The same turns and mirrors carry the whole set onto itself, and each row onto the other rows of its family. Which rows share a family with each named row? Give them in list order.
These 32 rows form 4 families of 8 rows each.
kar: [12  4 10 -2 16 -2 -2  8 28 12]
dolov: [ 16  -7   1 -13  22  -3  -1  18  27  17]
Mag: [-22  -3 -15   7  16  12 -22   9 -11  20]
Rilu: [-17   5   5  -8   9  22  -8   7  24  26]
Veli: [-22   6  -7   8  20  10 -24  18 -12  20]
nasos: [  8  -7 -20   9  32 -10 -18  24   3  12]
torid: [-13   3  -8 -19  39  -2 -13  -3   5  20]
mezun: [ 15   1 -22   4  25  -5 -22  30   7  20]
mel: [  0  -9  -8  -4  12   0 -32 -10  18  27]
gar: [-27   7   2 -12   5   6  -5   4  13  25]
teb: [  3   4  -1 -22  30  -5  -8  -1  -6  21]
zos: [-14  -3  10 -14   6  19  -4   3  15  26]
Rivo: [-27   0 -20   3  16  -1 -28  11  -1  22]
Sozat: [ 11  -3 -16   1  26 -15 -22  19  -3   8]
vobi: [-20   5   9 -11  11  12  -7  -6  12  16]
molu: [  7   1  -5  12  -3  11 -16  30  13  14]
zodo: [ -6   3 -10  19   3   8 -18  24  23  22]
dag: [-15   4 -23   0  17   5 -26  14 -10  31]
denol: [ -2 -12  -5  -3  15   0 -40   9  17  31]
seb: [-4 15 -7 -3 21  8 11 17  2  4]
Tof: [ 22   4   8 -10  21   5  -1  13  20  14]
vusuf: [ -1 -18   3   4  18   1 -35   4  19  25]
popa: [  4  -8  -7   2  23   5 -31  -2  28  25]
Rul: [ 23   0 -15   9  27  -3 -22  16   3  17]
gigu: [ -4  -7  -3  11  -4   4 -12  29  15  13]
makat: [ -8   2   5  14   4   6 -16  30  21  20]
Faro: [ 17  -2  -5 -16  17  -1  -5   9  30  14]
tarin: [  4   3 -18 -21  33  -1 -14  -5  -2  16]
tegiz: [-3 16 -6  1 22  2  5 32  0 17]
fipun: [ -7   8 -15  -8  20   8  13  23  -1  12]
Nusik: [-8 12 -6 -9 14  0  3 28 -9 12]
Zuse: [ -3  -4  -9 -16  41   6 -13  -3   2  24]

Which other rows belong to the same family as makat? mezun, Rivo, vobi, Tof, popa, tarin, Nusik
Which other rows belong to the same family as dag? kar, mel, gar, teb, zodo, Rul, tegiz
Which other rows belong to the same family as zos? dolov, Mag, nasos, vusuf, gigu, fipun, Zuse

The same turns and mirrors carry the whole set onto itself, and each row onto the other rows of its family. Which rows share a family with each named row? Give them in list order.
These 32 rows form 4 families of 8 rows each.
zir: [  8 -18   8   8   7  17   1  -9 -17   2   3   5  -1]
zar: [ 10  20  -8  -4 -14  10  21 -13 -12  -8  -2   5   5]
vavi: [  6  14 -19 -10 -13  13   8 -13 -11 -13  -5   0   7]
Vem: [ -1 -14   7   7   6  25   8  -1  -7  -6  -2 -10   4]
ferat: [ 19  11   6 -16  20  -1  11  -5 -36   3 -13  -3   8]
keba: [ -2  -1  -7 -18  10   7   2  -3 -29 -32   6  11   6]
Dasiz: [ 16   7   6 -13   7   6   2 -12 -41   7 -15   2   7]
rivip: [ 12  18  16 -12 -10   2   4  -2  -7  12   0 -19  -1]
Duvar: [  1 -11  24 -11  23 -10 -12   1 -21 -18  -2 -15  -2]
lugup: [  9  20   2 -29   3 -22   1  -2 -17 -20 -14  -5  10]
fumum: [  3 -15  -1  -6  11   5  -4   2 -29 -39   2  -3  -1]
busot: [ 14  10  25   3  -1  -6   8 -10  -3   6 -10 -22  -3]
Rirur: [  1  -6  -7  -6  12   1 -11  -2 -33 -32  -3   9   2]
solu: [ -9  -1  11   2 -12   2  -3  -7   3 -30   7  -8  -5]
Mol: [ -4  -4  16 -16  -7  -7  13   0   5 -28   2  -6 -10]
firo: [ 17  16   4   1  19  10  -1 -10 -36   1  -3  -4  12]
rozim: [  6  24  15  -8  -2  -6  12 -15  -4  12  -9  -6   4]
Res: [  3  28   9 -22   3 -17   7  -4 -16 -29  -9 -16   5]
baban: [ -3 -16   6  14  -1  16   3 -14 -19  -3  -1  -7  -7]
venoz: [  5  -6  35   4  18  -3  -5  -9 -23  -9 -15 -12   2]
voriv: [  4   9  16  -8 -10  -7  15 -16  -4   9 -12 -19   0]
goso: [-10   2  31  -8  22  -4  -2  -6 -22  -7  -4 -11 -10]
Til: [ 15  25  12 -21   6 -23   2  -9 -25 -22   1   0  -2]
paser: [ 24   2  -1 -12  15  11  -1 -19 -34   0  -4   7   5]
tum: [-13   7  15  -2  -7 -12   7   6   0 -26  -1 -17  -2]
Bizog: [  5  15 -19 -16  -9   4  13  -4 -12 -18   8   2   2]
Pobur: [-10  -4   1  -1  -6 -13   3  -5   3 -32  -1 -13  -3]
sif: [ 11  18   8 -25  15 -18   5   1 -23 -23 -18  -1  -4]
Pes: [  1  -6   2  -2  23   1   8 -10 -25 -39  -1   9   4]
gibo: [ 23   9 -13  -8 -10   6  12  -4  -9 -20   4   2  13]
Fata: [ -1 -10  28  -5  15 -20  -5  -3 -26 -10 -10 -11  -3]
rora: [ -1 -10   6  11  -8  17   4 -15 -11  -4  10  -8   7]

Which other rows belong to the same family as firo? Vem, rivip, Mol, goso, Til, Pes, gibo
Which other rows belong to the same family as lugup? vavi, Dasiz, Rirur, baban, voriv, Pobur, Fata
Which other rows belong to the same family as solu? zir, zar, ferat, keba, Duvar, busot, Res

